Here are some points, one per row:
{64, 14, -26, 18, 7, 7, 17, -25, -24, 16, 2, 35, 6,
 -22, -59, 7, 1, -2, -8, -119, -15, 5, 17, -3}
{-13, 4, 1, 14, 6, 2, -12, -4, -9, 25, -4, 9, -123,
 16, -7, -26, 52, -112, -35, 17, -5, 12, -19, -30}
{2, -5, -23, 12, 14, 30, -12, -10, -12, 0, -34, -23, 0, 57, -52,
 -18, 22, 3, 31, -27, -22, 21, -16, -28}
{33, 22, -19, 20, -7, 15, 27, 8, 11, 1, -14, 27, 45, -16, 33,
 -30, 47, -2, -23, -6, -8, -49, 18, 29}
{1, -2, 21, -9, -9, -6, 17, 5, 7, -14, -127, 15, 0,
 27, -2, 24, 20, 7, 19, 9, 1, 18, -8, 29}
{13, 49, -106, -14, -12, 24, 0, -36, 18, 41, -16, 45, -3,
 31, 10, -14, 13, 11, -7, 28, -15, -22, 11, 25}
{-22, -3, 20, -44, 9, -16, 37, -45, 32, 15, 31, -20, 14, -23, -71,
 23, -16, -51, -14, 23, -43, -25, 53, -17}
{-43, -34, -1, 3, 3, 0, -16, 8, -24, 3, 22, -127, 14,
 -6, 5, 5, 18, 13, -1, -17, -8, -5, -7, 26}
{0, -28, -16, 18, 22, 58, -31, -5, -3, -12, -14, -28, -4, 33, -24,
 -23, -36, -17, 26, 5, -1, 4, -22, 31}
{14, -2, -1, -70, 1, 6, -14, 26, 18, 20, -23, -45, 23, 44, 1,
 31, 52, -19, 2, -20, 27, 38, 35, -14}
{-21, 9, 16, -12, -57, 40, -26, -11, -17, -45, 16, -13, -97, -14, 25,
 -1, 30, -18, 54, 29, -14, 5, 10, -36}
{-24, 2, 22, -19, 19, 15, -20, -12, 15, 27, 16, 29, 18, 8, -46,
 49, -4, 7, 28, 48, 16, 33, 31, 46}
{1, 3, -51, 25, -5, -25, 1, 43, 14, 13, 12, 42, 15, 10, 40,
 14, 14, 14, 15, 16, -36, -32, -11, 18}
{4, 5, 0, 17, 26, 36, 47, -34, 34, 11, 29, 6, -18, -24, 28,
 10, 26, 22, 9, -6, 0, 50, -16, -6}
{-8, 6, 13, 0, -8, -3, 42, -8, -37, 18, 19, 2, 2, -17, -47,
 35, -32, 33, 36, -52, -21, -36, 19, -12}
{41, 45, -2, -2, -50, -5, 54, -8, -6, 1, -32, 24, 31, 70, 18,
 -22, 3, -9, -12, 11, -24, -10, 5, 38}
{39, 27, -3, -31, -31, -51, -40, 53, 25, 35, 26, -34, -35, 21, -21,
 -34, -25, -6, 10, -60, 64, -6, 45, 35}
{29, 3, -10, 18, -21, 4, -8, 26, 4, 13, 27, 17, 5, -30, 22,
 5, 35, -16, -9, 20, 16, -60, -67, -9}
{25, -48, -4, 52, 18, 35, -1, -11, -36, 14, 7, -36, 2, 41, -1,
 -36, -34, -36, -18, 32, 3, 14, -4, 19}
{3, -30, 2, -71, 30, 8, 13, 31, -1, 15, 5, -45, -2, 36, -15,
 37, 9, -25, 21, -29, 4, -5, 18, 8}
{8, 40, 0, 18, -3, 6, -32, -32, 20, -10, -53, -10, 23, 10, 2,
 3, 47, -18, 30, -11, -66, -30, 13, 24}
{-19, -2, -2, 41, -24, -49, 9, 42, 3, 4, -25, -31, 14, -36, -29,
 30, 44, 12, -6, 11, 44, 27, 10, -15}
{-16, 6, 11, -6, 72, 6, -3, 46, 22, 9, -26, 25, 31, -18, -26,
 -31, -6, 42, -45, 10, 35, 25, 18, -34}
{23, 30, 31, 9, -23, 1, 34, -2, 26, -4, -38, -95, 31, -33, 7,
 -31, -22, -12, -36, 41, 7, -49, -12, -25}
{-27, 26, 34, 25, 47, 20, 6, 0, 14, -12, 13, 7, -30,
 -2, 10, 19, -34, -1, 25, 22, 19, -127, -1, -3}
{-7, -10, 11, -30, -8, 6, -20, -86, 32, -2, 48, -22, 9, 3, -24,
 23, 45, 38, 20, 41, 7, 13, 3, 37}
{-28, 14, 29, 20, 28, -13, -15, 7, 31, -73, -21, 9, -13, -12, 4,
 -20, -29, 15, -63, 6, 25, -82, 11, -14}
{-8, -12, 6, 16, -35, 44, 32, 5, 0, -50, 33, -5, 10, -38, 30,
 -6, 3, 15, -48, 6, 0, 7, 38, -28}
{-7, -80, -5, 17, 1, 8, 35, -1, -89, 1, 26, -16, 22, 28, 19,
 -1, -52, 21, -12, -2, 24, 0, 1, 21}
{-3, 1, -5, -15, 39, 44, -54, -11, -7, 16, -12, -26, -16, 0, -27,
 -50, -18, 0, 39, 13, -6, 5, -10, 0}
{26, -26, -16, 12, 31, 49, -25, -9, -21, 14, 8, -22, 9, 12, -13,
 -40, -9, -10, 6, 23, 33, 2, -26, 41}
{41, -20, 39, 34, -33, 35, 36, 11, -15, -12, 41, -44, 12, 3, 11,
 11, -3, -11, 12, 57, -3, 0, 17, 14}
{-33, 45, 16, 2, 11, 26, -5, 8, 56, -33, 6, 14, 10, 28, -37,
 -29, -27, -12, -57, -1, 2, -19, 41, -53}
{-9, -4, -16, 16, 1, 9, -3, 7, 14, -127, 17, -6, -22,
 7, -7, 19, -1, -7, -127, -15, 2, 22, -6, -9}
{16, 26, 26, -56, -54, -22, 3, 0, -44, 7, 3, -60, -62, -48, 16,
 -22, 10, 52, 7, 20, -6, 8, -16, -10}
{-22, 17, -5, 14, 19, -9, -18, 23, -39, 11, 3, 50, 62, -16, -5,
 24, -10, 32, -27, -21, -39, 38, 1, 26}
{-27, 50, 15, 43, 19, -12, 27, -7, 25, -23, 17, 11, -32, 12, 56,
 5, 10, -24, 34, -19, 32, 44, -20, 1}
{1, 19, 32, 22, 31, 11, 57, -24, 44, -6, 3, 8, 21, -32, 36,
 0, 3, -10, 42, -6, 24, 63, 9, -3}
{9, -4, -127, 1, 0, -14, 23, 22, 16, -5, 19, 13, -34,
 2, -5, 13, -37, 8, 8, 9, 18, 1, 9, 15}
{22, 6, -28, 0, -64, -17, -10, 21, 10, -24, 9, 9, 14, -33, 2,
 18, 64, 2, 17, 15, 3, -17, -59, -6}
{63, -44, 52, 14, -12, 49, 1, -7, 29, 2, 49, 20, -8, 34, -1,
 42, 11, 8, -34, 68, 36, -14, 12, -18}
{16, 23, -25, -4, -6, 33, 45, -4, 24, -46, -75, 9, 23, -14, 18,
 -8, 1, 34, 2, 30, 10, -56, 14, 7}
{-28, 19, 22, 28, 14, 40, 38, -24, 24, 26, 11, 9, -60, -17, 29,
 11, 16, -3, -7, 17, 1, 48, -17, 18}
{-39, -18, 11, -1, 17, -17, 6, 16, 8, 41, 3, 11, -37,
 -7, -9, -127, 18, -3, -29, 22, -1, -3, -14, -20}
{50, 2, 25, 2, -15, 1, -11, -10, -60, -1, 22, 72, 25, 9, -23,
 -33, -41, -26, 12, 8, -18, 15, -33, -25}
{-2, 16, 14, 57, 9, -11, 4, 30, -41, 46, -11, 18, 0, 1, -51,
 60, -25, 4, -3, 4, 0, 8, 23, -19}
{14, 29, 1, 7, 3, -127, 7, -1, 2, -27, 36, 12, 7,
 28, -18, -17, -14, -16, 17, 0, -23, 26, 7, 20}
{13, 27, 7, 14, -17, -11, -127, -56, 32, 1, 12, -28, 13,
 -34, 29, -16, -23, 11, 1, -46, 17, 12, 16, 10}
{-3, -12, 14, 15, -55, -29, -8, 67, -11, 30, -8, -14, -24, -68, -15,
 31, 30, 10, -11, 23, 28, 12, -6, -19}
{-35, 31, 23, 59, 41, 29, 31, 31, -10, 28, -22, -2, 26, -20, -2,
 5, 6, 40, -21, -39, 27, 50, 7, -5}
{1, -20, -14, 3, 17, 3, -15, 0, 31, 16, -11, -6, 0,
 -5, -1, 33, -34, 1, -16, 11, -123, 9, -6, -6}
{23, -27, 9, -73, 44, -18, 6, -2, 17, -4, 5, -8, 12, 14, -1,
 47, 0, 33, 54, 24, -26, -27, -6, -84}
{3, -29, 12, -23, 2, -9, 8, 51, 28, -3, 17, 24, -18,
 6, 3, 12, -27, 35, -11, 5, -127, 13, -4, 20}
{-29, -31, 32, 0, -95, -16, 25, -49, -1, 14, 18, 65, -18, -5, 3,
 -10, -3, 57, 2, 8, 12, 20, 39, 19}
{-25, -8, 7, 13, 13, -42, 58, 30, 24, -8, 31, -2, -54, -6, 40,
 -8, -13, 6, 42, -48, 14, 31, -36, 2}
{3, 29, 3, -127, 17, -2, 20, 9, 1, 41, 5, 3, -17,
 -18, -5, 9, 3, -35, 2, -2, -7, 11, -3, 5}
{4, 28, 3, 4, -13, 5, 9, 28, 7, -33, 24, 26, 8,
 31, -127, -12, 34, -10, 72, -35, -3, 8, -9, -2}
{-6, 15, -21, 48, -14, -38, -24, 31, 27, 45, 11, -19, 25, 7, 53,
 15, 59, -26, 2, -6, 12, -48, 8, 6}
{6, -8, -4, -76, -8, 42, -2, 56, 44, 2, -13, 9, 34, 15, 20,
 -6, 4, -14, -17, -2, 68, 16, 45, -2}
{14, 36, 22, 13, 61, -7, 32, -24, 33, 6, -10, -13, 13, -30, 20,
 16, -27, 21, 51, 31, 0, 65, -2, -35}
{1, -13, -15, -44, 3, 3, 17, 26, 12, -24, 10, 23, -66,
 -31, -14, 28, 25, -127, -13, -7, 17, -6, -5, 32}
{-42, -46, 49, 2, -20, 6, 23, 7, -24, -3, 14, 6, 0, 28, 13,
 17, 15, 56, 9, 28, 24, -1, 45, 19}
{-29, -27, -42, 3, 15, 21, -48, -27, 33, 39, -23, -18, -5, -26, 12,
 20, -37, 12, -3, -24, -52, -18, -6, 38}
{-4, 43, -6, -11, 29, 14, -3, -25, -127, -14, 0, -16, -12,
 -28, 28, 14, -11, -10, 15, 20, 6, 8, 26, 9}
{42, -20, -4, 39, 27, 24, -16, 33, -38, -43, 12, -15, 90, -8, 52,
 -24, 72, -25, 35, -4, -21, 10, -4, -22}
{-34, 27, 5, -12, -18, 3, -7, 8, 13, 7, 10, 22, 11,
 18, -18, -5, -18, -3, -27, 19, 43, 16, -127, 6}
{-7, 15, -12, -50, 34, 38, -20, 45, 15, -16, 24, -10, 16, 14, -37,
 -85, -11, 16, 16, 22, 28, 16, 17, 1}
{16, -127, -19, 4, 2, -45, -13, -123, 3, -20, -19, 16, 23,
 -13, 1, -15, 13, 20, 7, -8, 14, 3, 2, -24}
{70, 5, -2, -38, -16, -3, 42, -46, -31, 14, -20, -66, -21, 58, 5,
 -20, 15, 34, -31, -32, 51, -26, -6, 2}
{-3, -28, -1, -16, -15, 0, 3, -34, 5, 36, -4, -14, -10,
 -3, -15, 13, -24, 15, 3, -120, -6, -29, 1, 21}
{-5, 0, -31, 61, 11, -102, -34, 5, 2, 5, -28, -4, 4,
 22, 12, 25, 1, 0, 23, 38, 10, 0, 0, -2}
{36, 4, 21, 4, -22, 0, -27, 8, 14, 1, 2, -9, -22, 20, -4,
 18, -51, 25, -4, -91, -56, 18, -2, -7}
{7, -6, 29, 24, -4, -21, 14, 14, -29, -26, -46, 10, 18, 32, -2,
 -35, -6, -17, 11, -9, -15, -14, 14, 77}
{1, 29, 7, -30, 49, -24, -3, -11, -52, -92, 22, 9, -27, -15, 17,
 -7, 20, 57, -57, -4, 10, -44, -6, 8}
{22, -49, 20, 14, -25, -18, -37, -38, 15, 5, -3, -13, 19,
 15, 22, 25, -124, -44, -1, -4, 7, 1, 11, -6}
{8, 34, -6, -8, 3, 13, 19, 12, 3, -2, 3, 41, 27, 26, 31,
 -2, 10, 3, 23, -19, -28, -63, -9, 35}
{-26, -25, 19, -18, -23, 25, -1, -3, 18, 14, 64, -16, 50, -7, -18,
 25, 60, 29, -14, 27, 14, 28, 12, 51}
There is one direction along which these points spread out most. For each point below, how far along it does it lie, from 0 to 99? The average is 50, and the first point in the table lies past the average. One standard deviation of the points above along it is 16.
{17, -16, -11, -3, 36, 10, 4, 62, 31, -2, -101, 19, -26,
 -1, -34, 6, 15, 11, -7, 33, 21, 14, 34, -3} 41
{-29, -3, 35, -12, 23, -13, -33, -29, -15, -38, 19, 41, -37, 18, 37,
 39, 39, -20, -51, -38, 23, -23, 15, -16} 38
{40, 21, -1, 17, -44, -4, -86, 12, -50, 3, -19, 29, -28, -57, -10,
 25, -28, 23, 7, 2, 31, 26, -14, -47} 52
{9, 13, -118, 23, 25, -25, 29, -9, 29, 41, 30, -8, -13,
 9, 1, 25, 21, 8, 5, 46, 18, -4, -1, -19} 45
{-3, -20, -24, -17, 25, 6, -40, -16, 2, -24, -8, 14, 9, 11, -6,
 15, -76, 3, 49, 19, 47, 41, 5, 49} 68
{-2, -17, 14, 5, 7, -13, -63, 58, 2, 32, -27, 12, 7, 41, 100,
 8, -27, 24, 17, -6, -14, 10, 12, -9} 58
{47, 41, 4, -12, 3, -39, 5, -2, -39, -7, 35, 6, 42, 19, 43,
 -13, -30, 4, -23, 27, -62, 20, 1, 15} 59
{-23, 9, -6, -13, -126, 6, -6, -3, 1, -7, -7, -24, 28,
 -127, 16, -23, -37, -44, 6, -5, 1, 10, 14, 17} 44
{25, 1, 23, 34, 26, 12, 41, -38, 58, 12, 29, 14, -29, -13, 48,
 -5, -4, 7, 31, -25, 25, 28, -6, -21} 45
{-33, -34, 19, -34, 25, -9, 17, -46, 3, 13, 1, 30, 26, -17, -6,
 -11, 11, -67, -45, -37, -22, -18, -41, -26} 55
{-3, -13, 43, -10, 20, -31, 12, -20, -9, 7, 8, 14, 1, 18, 16,
 7, 12, -21, 4, -9, -38, -71, -21, -7} 55
{-127, 20, -26, -7, -56, 14, 3, -7, -18, -18, -2, 3, 20,
 56, 18, -20, -8, -36, 2, 4, 0, 6, -6, -127} 36
{-21, 39, 25, 48, 3, -4, -3, -6, -58, 68, -17, 17, 14, 4, -39,
 36, 6, 39, -59, 6, -1, 23, 25, 12} 58
{-37, -33, 9, -1, -11, 33, -4, 13, -29, 20, -1, 44, -12, -41, -65,
 -28, 8, -29, 35, -30, -23, -3, -24, -37} 60
